In the rows, zero is written as 128.
Where one turn sends some rows of the set: a few examples, then the rows asked:
K119: [109 117 154 147 119 113 107 123 118 119 158 110 141]
K696: [151 143 165 146 126 107 127 107 134 138 126 141 150]
K296: [153 117 145 150 141 112 119  84 127 115 101 117 114]
K601: [126 146 158 155 121 108 126 128 126 114 135 140 151]
K363: [146 121 154 112 138 123 123  98 142 123 142 132 154]
K354: [139 129 144 132 136 139 153  98 127 122 138 134 131]
K420: [126 103 130 143 128 122 105 111 119 109 141  96 113]
K301: [153 129 160 119 151 130 131  96 138 122 137 122 146]
K949: [148 100 141 135 116 112  98  91 113 107 134 103 137]
K793: [130  98 132 141 126 120 100 109 121 116 141  95 118]
K202: [148 145 160 147 113 116 134 116 121 121 133 140 155]
K38: [123 113 165 147 125 112  99 117 122 131 152  99 147]
K122: [137 140 164 154 116 110 119 125 123 118 136 132 163]
K758: [128 121 132 147 146 107 119  90 123 107 124 116  97]
K643: [125 151 159 161 132 107 132 123 130 123 129 142 139]
K320: [149 133 154 129 149 138 146  95 130 121 135 123 135]
K506: [143 113 143 148 147 107 112  81 126 125 119 105 106]
K447: [127 108 133 143 144 118 104 108 127 115 136  94 105]
K287: [144 153 158 147 123 114 137 118 122 113 133 142 148]
K247: [107 130 154 161 142 116 125 118 122 127 146 109 113]
K852: [132 108 130 135 115 112 104  99 111  89 140 114 129]
K963: [132 122 138 126 123 132 145  99 131 124 143 143 138]
K531: [101 125 149 155 127 115 119 124 119 117 155 115 124]
K27: [151 140 163 146 115 111 130 110 126 133 130 140 156]
K360: [146 138 171 157 122 111 118 118 124 132 130 125 162]
K940: [136 118 143 116 125 124 130 100 139 124 145 142 150]
K731: [145 141 172 163 132 110 125 113 129 141 123 125 150]
K73: [135 148 165 165 137 109 132 116 131 136 123 134 138]
K680: [137 123 134 150 136 111 125  91 125 102 106 129 106]
K383: [129 118 171 153 142 114 105 110 125 140 145  93 136]
K964: [153 102 147 141 131 110 101  82 120 125 123  98 125]
K300: [130 119 128 143 122 109 119  98 121  88 115 135 117]
K581: [155 106 145 136 117 110  99  93 121 100 115 117 144]
K752: [132  99 135 141 133 117  98 105 126 123 137  93 116]
K704: [146 151 164 146 137 105 131 110 135 130 125 143 143]
K16: [131 103 137 142 141 116 100 105 129 122 134  93 110]
K695: [122 118 126 141 130 109 115  99 117  89 135 120 109]
K524: [139 111 133 135 112 110 106 100 120  87 120 129 136]
K993: [125 108 131 143 137 121 107 110 122 107 139  96 107]
K408: [120 127 166 161 149 116 118 111 125 139 141  99 120]
K260: [143 157 161 146 135 109 135 115 129 118 129 143 142]
K763: [162 109 152 143 131 112 105  84 124 114 105 111 132]

K601 goes to K122
K852 goes to K949
K752 goes to K16
Now these:
K408 goes to K247
K354 goes to K963
K680 goes to K300
K696 goes to K704

Where one turn sends some rows of the set: a few examples, then the rows asked:
K352: [122 150 135 103 105 122 138 122 136 125 127 106 119 141 145 121 111]
K620: [129 122 108 112 144 144 124 125 101 128 147 135 140 107 143 152 146]
K359: [130 109 110  93 137 121 136 115 123 134 137  99 146 140 127 116 144]
K662: [144 115 105 118 146 138 122 117 113 115 153 125 134 110 141 149 138]
K762: [128 138 136  92 118 120 140 122 134 127 130 116 110 135 135 113  98]
K765: [140 124 114 111 147 141 125 122  96 117 140 121 143 113 153 139 143]
K127: [119 146 143 106 107 122 127 110 137 131 128 118 113 141 144 115 118]
K424: [125 154 121 135 132 152 134 121 140 132 128 152 135 129 150 112 131]
K725: [ 97 137 124 126 105 146 161 137 109 139 142 135 120 136 116 125 121]
K860: [117 110 121 116 132 131 144 121  99 114 123 125 124 130 114 135 167]
K481: [107 127 126 126 123 146 170 127 116 136 133 146 116 132 111 124 116]
K224: [138 114 104  94 140 122 122 117 138 138 132 108 146 131 132 127 145]
K812: [102 131 131 129 108 146 148 125 106 148 145 140 110 132 123 119 121]
K946: [128 156 129 117 142 145 141 127 138 109 129 158 135 123 147 120 122]
K143: [136 151 122 126 142 153 133 122 142 117 125 145 142 120 145 110 130]
K272: [103 125 129 127 118 155 156 126 103 138 146 141 121 122 111 118 122]
K588: [126 161 116 130 131 152 140 136 135 118 126 146 139 127 150 119 129]
K465: [116 107 124 107 125 122 140 115 111 124 122 119 118 130 111 149 161]
K198: [137 105 102 105 136 120 130 111 142 126 146 107 139 134 120 129 141]
K740: [125 135 147  99 110 123 135 109 133 122 128 104 113 133 133 115 112]
K89: [124 104 117 121 130 126 136 114 114 109 136 125 116 126 110 148 158]

K198 goes to K662
K224 goes to K620
K860 goes to K359
Now these:
K352 goes to K588
K762 goes to K946
K424 goes to K812
K143 goes to K272

